Where one turn sends some rows of the set: a few examples, then the rows asked:
P: [ 14.6  -9.5   8.4  -8.1 -25.6  -8.2  -9.8  -9.4  -4.6  13.7 -21.4   2.7
 -15.1 -30.4   0.4 -30.5   7.9  -6.6  17.6  13.4   0.7  12.3   2.6  17.9
  -5.9  18.9  15.7   3.7 -22.4  -8.0   8.4   3.1  -1.9  -7.3 -21.1   0.8
  -5.7  -2.1  -3.4 -10.8  -0.3 -39.5]
C: [  2.1  22.3  -8.3 -10.6 -10.4  17.3   0.1  -3.0 -20.0  -4.2  11.4  17.2
 -17.3  26.7   9.8  -2.4   4.2  33.1  -2.7 -10.2   1.8  -4.7   6.5   5.0
  -0.4  -6.0 -16.1   5.9   2.4 -18.7  20.6  -4.5   6.6  23.7  28.7 -16.4
 -16.2  26.6  -4.4  26.6  -8.3   6.9]
W: [ -1.7  27.1 -12.2 -21.5   6.9  10.7  12.0  -0.1 -14.5  11.7  15.1  11.3
   0.3  26.8  16.9  14.5   4.4  26.0  -3.8 -20.5  -9.3 -18.9   2.3 -15.3
   6.6 -13.6  -6.9  -3.7  14.3   8.3 -20.3  -5.8   8.6  19.5  19.7  -2.9
  -1.9 -13.0   1.8  20.5  -6.1  26.6]
J: [ 26.7  -2.4  15.0   1.5 -23.2 -10.6 -16.5   3.8 -17.1  17.9 -17.3   0.6
  -6.5 -31.5  -6.7 -15.2  14.1 -11.4  -3.1  11.8 -16.9  16.6  12.9   7.2
 -14.1   9.9  11.2  -1.1 -18.3  -8.3  15.2  -1.3   2.6 -16.0 -18.7   1.1
  -1.1 -15.4 -10.2 -18.5  -3.8 -19.7]
Z: [ 21.9  -8.1   9.1 -15.1  -4.5  -9.5 -22.3  -9.6 -10.0   6.6 -13.9   0.0
   8.2 -26.0  -6.2  -6.9  -5.5 -23.0  -6.5   7.1  -7.0   4.0  21.5   4.3
   4.3   0.2  26.7   2.7  -3.9   1.0 -21.5  -7.2   2.7 -28.0 -23.0  13.3
 -13.9 -21.9  12.4 -14.8   2.2 -15.5]
G: [  6.2   4.8  10.5 -14.1   5.6  -7.3   1.7  -0.2  -5.4  10.5  -8.0  -1.1
   1.6 -19.7  -9.4  -3.3  23.4  -6.0  27.2  -7.7 -12.5  15.5  10.8  -7.0
 -32.2   5.0 -12.2 -14.3  11.0  -8.5  34.5  16.2   2.6   6.9 -28.5   7.0
   4.9 -11.0 -23.0 -14.4  -7.5  -7.0]
Y: [  0.2  13.6 -14.9 -16.8  -5.5  13.0   1.2  -7.9 -21.9 -11.9   6.7   9.8
 -19.7  29.0   4.9   4.9  -8.3  30.5  -3.0  -9.3   5.7  -4.6  -0.8  -4.2
   3.9  -7.4 -10.8   6.2   3.6 -21.0  21.6  -7.3   9.7  19.4  20.9 -15.5
 -22.5  36.3  -6.8  27.6 -11.7   3.3]
F: [ 19.1  -7.2  15.6  -5.5 -18.1  -7.0 -26.2  -6.2  -1.1  20.4 -11.6   6.3
   7.0 -28.6   2.0 -21.6   8.6 -14.5  -4.1   7.1  -9.3   5.9  17.4  25.2
   5.0   3.7  19.8   9.4  -8.0   8.2 -24.7   0.9 -11.0  -8.7  -5.3   9.6
  -0.1 -28.5   8.2 -11.7   0.8 -17.5]
S: [  9.1  -4.7   0.2  -9.5 -11.9 -11.9 -21.6 -10.6 -17.7   9.8 -36.2  -9.4
  -9.6 -25.3  -6.1 -10.8  -4.9 -16.1  12.1  19.5  -4.2  16.5  11.1   3.8
 -12.0   9.8  10.4   0.4  -6.4 -14.7  13.9  -2.8   4.1 -17.5 -29.1   9.2
  -2.8  -6.1  -0.7 -14.9  -0.8 -24.9]
M: [  1.3  -7.7   6.7 -21.0  -8.6  -1.1   4.3 -11.5  11.8   9.9  12.6  -4.6
  -7.7   9.2  18.6   2.9  -0.7  17.6 -17.6 -13.2   8.4 -16.5 -17.3  -1.8
  25.0   1.6   3.2  10.1  -5.4  12.4 -33.2   0.6  -9.8  30.5  43.2   1.0
   9.2  -3.8 -14.0  17.9 -13.5  10.6]
U: [ 12.2 -21.0   9.4 -13.6 -13.8 -17.2 -23.9 -16.6  -0.4   3.0 -21.7  -7.2
  -0.5 -26.1  -2.3 -13.3 -14.3 -18.3  -1.5  12.3   3.3   4.5   1.1  19.4
  12.3   8.0  27.3  10.5 -13.1   6.7 -25.3  -2.0 -12.0 -10.2 -12.3   9.2
  -5.3  -8.5   7.6  -9.4  -2.8 -26.5]
Q: [  0.0  -5.1  -6.4 -41.4  16.3   6.8  19.9 -23.6   1.3  -9.9   9.9  -8.9
  -5.0  11.7  12.3  15.3 -23.3   8.3  -0.7 -14.8  15.1 -24.5  -2.0 -29.3
  22.0  -1.6  11.0  -1.2   7.0  -3.1 -33.5  -9.8  15.4  -2.5  12.1  10.2
 -11.7   2.8   4.4  13.1  -0.7   4.1]
H: [ -6.0   7.9  -9.9 -19.9  -2.3   1.5  14.5  -3.5  -5.4   4.9  12.0   8.0
  -6.9  26.4  15.8   8.6  -4.7  31.8  -5.4 -18.5   2.7 -19.4 -21.1  -5.9
  19.0  -6.4   0.7   1.1   2.9   9.4 -24.5  -2.3  -4.2  32.9  33.4  -8.3
   2.4   3.8  -9.8  25.6 -13.4  12.9]
N: [  4.4 -10.6  11.6 -26.0  11.4 -10.6  12.9  -6.2  -4.7 -11.9  -8.0  -7.2
  -7.1 -24.0  -8.8  -2.0   0.0  -5.3  37.8  -2.9  -1.0   5.9  -3.6 -12.7
 -21.5  19.8  -4.5 -12.3  -5.4  -7.4  26.9  11.4   0.8   2.1 -27.6   1.1
   1.3  13.2 -18.5 -17.7  -0.3 -23.3]
A: [  0.0  20.6   1.2 -23.3   8.8  14.1  -2.3  -9.6  -1.7  20.2  12.3   2.8
   7.8  11.4  21.8  12.6  10.6   9.5 -10.8 -15.4  -5.9 -17.1  20.9 -15.9
   6.3 -12.6  -8.9   1.2  18.1   4.0 -27.7  -4.6  11.8   9.7  23.4  12.3
   2.3 -32.4   7.0  11.9  -0.6  29.2]
B: [  8.8 -15.6  19.5  -6.8  -5.0 -15.5   7.4   0.3  -2.2   5.2  -8.3  -0.5
  -2.5 -27.0 -11.9 -14.2  17.7   4.9  25.0  -4.6  -7.8  12.0 -10.4   3.8
 -21.2  14.7  -6.4  -9.1  -3.5  -6.9  24.7  17.3 -13.1  17.1  -5.0  -0.5
  18.2   8.5 -32.8 -13.7  -8.0 -18.6]
X: [ -5.0  10.5 -17.4 -30.9  13.4   4.3  23.3  -8.2 -14.2  -7.7  10.3   4.2
  -4.7  28.0  12.7  18.6 -20.3  26.3   3.0 -17.4   4.0 -23.9 -11.3 -23.4
  15.4  -7.1   3.3  -3.9   8.7   1.7 -25.2 -10.0  11.1  12.0  15.7  -3.3
 -11.3   8.3   0.7  22.2  -5.7  12.6]
E: [  5.1  23.7 -12.2 -13.2  -2.7  18.3   3.8  -3.5 -25.5  -8.1  10.7  16.0
 -12.0  27.8   4.6   3.2  -0.5  30.4  -4.0 -14.1  -0.7  -5.6  10.9  -6.8
  -2.7 -10.6 -11.0   1.4   7.3 -24.0  20.6  -9.2  18.2  11.3  18.7 -14.0
 -24.2  25.1  -2.6  25.6  -7.6  10.4]

C moves to E
B moves to G
Where do these go?
W moves to X
M moves to A
J moves to S
F moves to Z

Where one turn sends some rows of the set: a few examples, then the rows asked:
defot: [  3.6 -10.7   9.7  -6.2   6.2 -28.1 -13.4  12.2 -23.5  -7.9  25.1   8.8
   2.3  -1.9   9.2  26.4  -6.6  49.9   7.1 -28.9  31.8   5.0 -13.1 -21.9
  23.4   7.3  -5.0 -18.6  13.7  19.5   0.2  -1.4 -16.3 -10.4   4.9  11.0]
morod: [ -2.7 -19.6  14.1   0.7 -11.7   0.7  -7.2 -16.1  27.8  -6.0  34.1  15.0
   4.9 -11.8 -16.4  21.1  -5.4  39.4 -10.2  -6.8 -15.5 -14.5 -40.4  -2.1
  -4.5 -25.9 -14.5   2.0   0.2  17.5  -4.4  10.5   5.9   6.5  19.0   3.3]
lukik: [-18.0 -14.5  10.7 -12.1   3.8 -11.1  12.8 -16.5   3.4  -2.4  34.0   2.3
  -7.3  -7.7 -21.2  -7.3   1.5   6.7  27.5  25.0 -19.4 -10.6 -22.1 -14.7
  -6.8 -25.5 -21.5  -3.3 -10.2 -10.2   5.7  -4.2  34.2  -8.7   7.9  -5.5]
gemeg: [  4.6 -11.2  -8.4 -12.4  -6.4 -11.6   1.3   7.5  -3.1  10.0  39.0 -14.9
   1.8  -5.4  25.2  14.9  -9.0  16.5  12.8  -2.6  29.8  22.4 -26.4  -4.4
 -13.2   9.7 -14.0 -18.0  23.8  24.7 -12.2 -18.7 -14.9  -0.8  -0.6  21.4]
bef: [-19.6  -2.5   8.5  16.5  -3.9  -6.3   1.2  -8.3   3.9  13.8  24.4   3.7
 -24.5  -5.3  -3.4  26.5 -29.8  38.4   7.2  13.5 -16.1 -15.7 -25.6 -16.7
  -9.8 -12.7 -25.3  -5.1  16.6  11.3   3.3  27.8  11.0   9.2  33.3  -3.7]
Gavan: [  7.8  23.6   0.7 -10.0 -11.8   5.4  -7.3  11.5  -9.5  11.5  15.9  -7.3
  30.1  -2.8  12.5  13.8 -15.8  -0.3   8.8 -15.7  19.7  24.5 -18.6  -9.9
 -25.2  16.3  -6.2 -37.6   3.1  12.5  -7.0 -12.2   2.5  -5.7   6.1  31.9]
modu: [  0.9   9.9   4.5  -0.9 -11.1  -2.2  -7.7  12.8  -6.3  -2.4   4.4   4.5
  34.3 -10.3   9.9  29.3  -9.2   8.8  15.0 -24.6  39.3  12.5 -21.1 -15.2
 -17.3  12.0   0.3 -45.3 -19.7  -8.9   8.2   4.6  12.1 -10.9  31.3  15.7]
patem: [  4.3  -1.7   7.2   5.3  22.7  12.5 -31.2  -2.4  25.1  -4.8  25.5  -7.7
   6.0 -14.6  -4.7  10.2  -5.8  26.3  24.5  22.9 -26.6  -2.7  -3.4 -11.9
 -23.7 -16.8 -35.1  -9.0  -2.7  16.1  -2.6 -19.2   8.8  -9.7   2.4  21.5]
mefad: [ -2.5 -29.5  -0.9  -8.8   1.7 -18.5  -1.4   3.3  -8.4  -1.5  26.5  -4.8
  -4.2 -17.7  14.1  18.3  -0.6  17.3  13.3 -18.2  62.8  10.3 -33.8 -12.4
 -12.4  -4.8  -1.2 -27.3  -6.9  -8.1   0.6   8.6   4.8  -5.0  25.2   6.1]
pag: [ 10.9 -28.5   5.2   3.4   5.1  -8.3 -23.0 -12.7  12.7 -16.2  44.8  11.4
   5.7  -2.8  -5.5  52.0 -13.7   7.5  18.4  14.6 -17.4 -17.5 -14.5 -12.9
  -2.1 -28.2 -30.7  15.9  -2.9  17.5   6.9  -3.9   1.4   0.1  10.9  -5.2]
kofek: [ -0.2   0.3  19.0 -12.6   4.8  -6.4 -12.7 -13.1  18.6   7.5  35.0   5.8
 -37.6   6.0  -7.6   9.5 -13.8  17.9   8.1 -11.6 -21.2  13.1 -37.1 -18.3
  -3.0 -16.8  -6.1  -5.2  -3.1  24.0  10.3  19.8  10.7   4.5  28.8   4.3]
pimu: [  0.8  12.6  12.0  23.9  -7.9 -12.6 -14.8   5.5 -18.8 -26.1   7.7 -10.3
  10.1   6.5  28.0  31.2   4.9  12.9   7.5 -13.3  14.4  -5.3  -4.2 -32.0
  10.7   5.1   9.1  -7.9 -12.5  -8.2  21.0 -13.8 -20.9   3.6  24.4   9.8]
zeti: [ 11.3   9.9  -4.6  -8.4   1.0  -4.4   9.9  13.1 -11.9  -2.1  33.3 -12.8
  16.6   6.6  -3.4  20.5  17.8   4.1   7.3 -34.1  29.0  14.4  -1.5  -5.0
 -22.8  -7.8   6.0 -27.6 -24.0 -22.1   1.3  -1.2  14.1  -4.9  21.5 -15.4]
nug: [  2.9   3.5  -5.3   8.1  -8.2 -30.3 -14.7  17.7 -20.9 -16.7  14.2   0.2
  36.6  -2.1  10.9  36.9 -15.9  37.4  19.0 -15.7  22.3   4.0   3.2 -36.5
  10.4  16.7  -6.2 -41.2  -5.8   8.0   7.9  -2.1   5.0  -1.2  10.1   7.6]
mafo: [-18.6  -2.0   3.2  -2.7   6.9 -10.8 -15.9 -13.3  16.6 -21.2  22.9 -14.3
   2.4   7.5  -4.7  30.0  -1.4  20.5  30.1  16.9 -35.1  -6.6 -18.2 -13.0
  12.0 -16.9 -28.0  -0.2  -2.1  19.8   9.3 -18.2  23.0  13.6  12.0  -8.7]
nasib: [ 10.1  11.8  12.0  17.5  21.2 -23.4 -30.6 -27.5  -9.2  -2.5  15.5  13.4
   5.1  -9.6 -25.0  36.0  -7.9  16.2   2.9   7.9 -21.4   5.9  -4.6 -10.5
  -7.1 -34.3 -25.6  -1.2 -16.5  16.0  -9.3  -3.7  38.4   9.1  12.9  11.3]
vuvid: [ -4.6  -4.1   6.8  10.0  15.7  -5.1  -8.9 -17.0 -31.1  -7.9  27.2  -0.1
 -20.2   0.4   0.1  41.1  -8.3   7.2  14.9  20.1 -10.1  -9.3 -13.8  -2.4
   5.0 -28.7 -16.7   2.6 -12.7  30.0 -10.0  27.2  14.5   9.8  32.9  -6.0]
mepo: [ -7.4  11.2  13.2   9.2  35.8   4.2 -31.9  -0.2 -15.9 -23.0  -1.9  -0.2
  -8.9 -11.0 -11.5  25.0  -3.5  50.2   6.4  13.5 -19.0   0.4  -4.4 -19.3
  -0.8 -17.0 -16.1 -11.1 -19.5  17.9  -4.8   3.1  17.2  -6.7  26.1  11.4]
razul: [ -2.6   9.0   0.4   6.2  -4.9  -2.9   3.5  -7.6 -18.2  -7.5  12.3 -21.5
   5.7   0.9   5.0  -5.9  11.3 -11.7  11.1 -12.7  29.0  -2.1  -9.9 -10.2
 -12.6  -7.3  31.5 -10.1 -11.3  -7.0   3.3   2.5 -12.5   4.2  15.2  19.1]
pog: [  1.5  -9.8  15.7  11.6   9.6 -19.7  -6.3 -12.2 -11.9   3.1  20.1  28.3
   6.2  -5.6 -14.0   7.0  -4.1   9.9   6.2  34.8 -24.4  13.9  -5.7  -7.0
 -18.7 -31.7 -15.8 -15.7 -25.0  11.3   5.0   3.9  38.6  -2.0  29.8  -7.7]
fulo: [  1.7  -1.9   1.9  17.2  16.5 -14.0 -28.8 -20.4  18.2   5.5  23.4   5.4
  16.2   5.6 -14.6  14.7  -9.2   6.6  34.0  13.6 -28.6   9.8   4.1  -0.6
 -12.9 -31.8 -20.2 -18.4  -4.2  27.5  14.8   3.9  32.8   9.8  16.0  -2.7]
lagu: [-20.8   5.6  14.0  -6.2  16.3 -23.4 -12.4 -29.2 -14.4 -18.3  20.1 -10.2
  -9.4  -2.4 -28.9  20.7   6.3  25.4  10.8   5.2 -21.1 -17.6 -11.3  -9.2
   9.8 -10.6  -7.0  10.4 -17.6   7.0 -18.2   7.1  30.9  11.9  17.4  -4.7]
mag: [  7.9   8.8  -0.1  -8.0  -5.2 -19.9  -7.8  -1.3 -17.1   0.9  29.2 -21.3
  11.6 -12.7  12.1   9.8  -1.0  -1.8  22.2 -22.2  39.5  18.4 -16.6 -25.9
 -10.9   4.6   2.9 -41.3 -25.4  -1.6 -11.0   9.4  24.9  -2.9  16.4  22.7]
dalu: [ 13.1  20.9   8.5  -7.2  -7.8  -6.8 -11.3  19.7 -20.1  -2.5   5.8  21.7
  38.4  -1.5   3.1  24.7 -15.3  26.2   3.9 -28.1  18.3  14.1 -13.6 -22.5
   3.8  11.6  -1.4 -38.2  -2.6   7.3   6.4 -10.5  -2.2 -18.7   4.9  22.3]
niram: [  7.2 -22.2  -0.8 -24.4  13.4 -11.9  -3.6 -17.2  -5.2   1.5  35.7  16.7
 -18.8   0.7 -27.0   4.7 -16.7  -6.2  22.4  15.1 -12.0  -1.0 -12.5  -7.9
 -13.5 -35.0   0.4   5.0  -7.3  27.9   8.5  19.2  11.8  -5.9  11.4  -2.0]
mobaf: [  9.6   3.6  -4.0   6.3 -17.3  -7.4   0.4   4.1  -1.7  -5.7  17.0  -4.9
  19.2  -3.7   6.6   6.9  -8.7  -3.9   9.9  -3.4  10.7  -5.5  -6.4 -26.7
  -6.9 -10.4   5.1  -2.0  10.2 -11.6  20.9 -35.2 -25.1  -9.3 -12.8  24.5]
Fov: [ 15.9  -2.8 -11.8 -15.6 -20.1 -10.1   4.3   7.3  -7.3  -7.9  31.2  -3.2
  37.8 -10.5   8.8   5.3  -7.1  13.7   7.6   2.3  14.9  22.4 -19.2 -20.4
  -4.7  -4.7  -6.9 -35.3  -1.7  19.4  -4.7 -27.2  -1.1  -6.5 -20.5  26.0]
firak: [ 14.5  31.2 -12.3  -5.0   2.1 -14.9   1.0  26.4 -26.7  -8.2  13.6  -3.4
   9.6  14.2  -0.4  42.2  -4.1  30.5   1.2 -24.8  10.5  18.4   7.6 -24.2
  -0.6  -1.4  -5.6 -22.7  -5.6  -7.3  11.1 -17.6  -1.0  -3.9   6.3 -14.9]
taga: [ -8.9 -14.1   6.5 -10.1  30.8   2.0 -19.9  -5.2  12.2  -8.9  12.9  -1.0
  -7.7 -18.7 -22.8  -9.9   2.5  20.9  19.7  15.5  -6.2   2.2  -3.1 -13.0
 -40.1 -17.6  -2.0 -16.4 -28.6   0.2   1.1  13.1  24.3 -15.7  31.1   8.5]
Dimuf: [ 14.9  19.1 -22.4  -3.0  -8.8   7.1  12.2  16.3  -6.2   9.3  30.0 -19.0
  28.2   7.6   2.5  22.2  -2.3  12.2   9.9 -10.1  16.6  11.9  -2.5   0.2
 -19.3 -17.9 -17.1 -28.7   5.5  -5.1  -0.4 -28.4  -1.8  -0.8 -15.8  -2.4]

mobaf moves to pimu
taga moves to patem
mefad moves to gemeg
Where do these go?
morod moves to bef
dalu moves to modu
nasib moves to pog
nug moves to mag
lukik moves to mafo
vuvid moves to niram
firak moves to zeti

